Each row has a name. Each question is about the rows just above it.

Columns, left to right: J E U N C Y A T
R: [100  94 181 117 130 146 123  97]
S: [ 77 109 165 149 115 145 163 167]
V: [168 117 111 143 130 124 132  96]
F: [141 108 160  82 153 135  82  27]
L: [106 153 152  98 139 144 113 130]
G: [130 146 137 108 136 126 117 131]
W: [134 123 125 135 128 122 133 121]
M: [155 102  87 110 111  97 142 145]
Z: [140  95 156 106 145 127  99  43]
D: [176 106  56 167  97  67 146 151]
Which column holds this, read top down? [137 125]  U
M without one entry, shuffled: [155  87 142  97 102 110 145]. Gone:  [111]

Columns, left to right: bovil Gekif Saf kulom Sipu Bot dus Nez tinom
P: [123 166 138 126 138 137 180 121 152]
B: [149 147 108 118  97 121  93 158  86]
K: [113  36 147 144 116 172 174 138 104]
Q: [113 117 147 144 116 152 174 151  87]
Q without one entry, shuffled: [116 152 117 147 174 144 113  87]. Gone:  [151]
Which column holds this, read top down? [108 147]  Saf
Which column holds [147 147] top down?  Saf
Shuffled Q with one entry gone: [113 147 144 151 152  87 117 174], missing  [116]
Which column holds [137 121] top down?  Bot
Which entry of K is missing from [116 174 104 172 144 138  36 147]?  [113]

Columns, left to right: fol sur Bimi mupi nunu zur
limom: [130 142 143 129 155 131]
Gon: [126 166 165 128 138 156]
neb: [119  96  86 126  17 176]
Somo: [136 130 140 129 210  58]
doz: [123 147 143 126 122 161]
muvis: [125  96  86 126  17 176]
gupo: [128 144 151 129 145 150]
Todi: [131 155 165 125 185  74]
Mun: [118  97  85 126  11 180]
ripi: [127 144 142 129 129 158]
Sev: [148 148 147 129 148 148]
nor: [144  78  89 134 238  37]
Which column holds [155 138] top down?  nunu
gupo without one entry, shuffled: [128 129 151 144 150]. Gone:  [145]
Shuffled Sev with one entry gone: [148 148 148 148 129], missing  [147]
doz without one entry, shuffled: [122 126 147 161 143]. Gone:  [123]
Shuffled Somo with one entry gone: [ 58 136 140 130 210], missing  [129]
neb without one entry, shuffled: [176 119  96 126  86]. Gone:  [17]

Columns, left to right: bik mutu pap Kel Zagok finid fep
Geta: [139 156 140 102  99 119 137]
Kuvug: [117 138 111 132 144 167 144]
fino: [ 99 168 118 139 100 173 108]
lak: [142 127  99 156 109  75 145]
ruve: [178  48 119  62 218 159  98]
Tovu: [106  66 116  76 184 121 116]
lus: [100 121 133 147 148 150 118]
bib: [117 151 180 101 135 178 111]
Naze: [151 150 117 129 104 131 114]
Lerum: [ 83 126 150 128 134 187 117]
Which column holds this, read top down? [167 173  75 159 121 150 178 131]  finid
Kuvug without one entry, shuffled: [111 144 167 132 144 138]. Gone:  [117]
Geta without one entry, shuffled: [119 137  99 102 139 156]. Gone:  [140]
Shuffled Naze with one entry gone: [150 151 131 129 114 117], missing  [104]
lus without one entry, shuffled: [118 147 150 121 100 133]. Gone:  [148]
Shuffled Lerum with one entry gone: [117 126 128 150 187 134], missing  [83]

Columns, left to right: Lenir Paf nis fetun Raz zeti mukav Fadi delen vor
budo: [ 98 171  97 139 183 135 172 115 124 172]
lilu: [ 98 191  97 139 183 135 172 115 136 141]
Deme: [ 98 191  97 139 183 135 172 115  10 143]
maka: [102 183  55 183 193 192 188  72 207  99]
budo without one entry, shuffled: [139 172  97 115 171 124 183 172 135]. Gone:  [98]
budo without one entry, shuffled: [135 139 124  97 172 115 172 183  98]. Gone:  [171]
Shuffled lilu with one entry gone: [183  98  97 136 141 139 172 191 115], missing  [135]

Columns, left to right: zunet tus von memi sudi
vakeg: [137 162 151 149 173]
basur: [125 154 159 176 170]
Feke: [145 166 144 117 172]
liri: [129 157 157 158 171]
divif: [111 141 165  13 161]
Fut: [149 168 139  71 172]
Zatig: [141 164 147 100 173]
regus: [133 160 154 132 172]
rinug: [121 151 161 155 168]
misin: [117 148 163 164 165]
ruro: [114 144 143  88 163]
Which column holds this, read top down? [145 129 111 149 141 133 121 117 114]  zunet
Which column holds this, read top down? [161 163 143]  von
Shuffled misin with one entry gone: [148 163 117 164], missing  [165]
ruro without one entry, shuffled: [143  88 114 163]. Gone:  [144]

Columns, left to right: Vegam toko Bele zefo Rez gemi ferig muk lov
milem: [121 132 130 131 139 127 160 189 124]
kino: [126 117 124 108 126 115 137 134 117]
Nek: [146 110 150 143 135 149 118 143 147]
sobet: [147 114 135 132 119 124 137 146 137]
videf: [121 132 130 131 139 127 127 137 124]
vebef: [163 103 119 124 150  72 191 218 103]
sobet without one entry, shuffled: [132 114 137 137 146 119 135 124]. Gone:  [147]
Which column holds [126 146 147 121 163] top down?  Vegam
Which entry of Nek is missing from [118 150 146 143 147 135 143 110]?  [149]

Columns, left to right: zisor guvi Fima vabu ruza mimol
tete: [144 142 211 132 147  53]
desop: [138 100  94  27  28  95]
gizum: [ 79  37  72 167  36 150]
Which entry of gizum is missing from [ 72 167  36 150  79]?  [37]
[ 95 150] is in which column, read top down?  mimol
Which entry of desop is missing from [100 138  27  28  94]?  [95]
[94 72] is in which column, read top down?  Fima
Which column holds this, read top down? [144 138]  zisor
Shuffled gizum with one entry gone: [167  36  79  72 150], missing  [37]
Which column holds [100  37] top down?  guvi

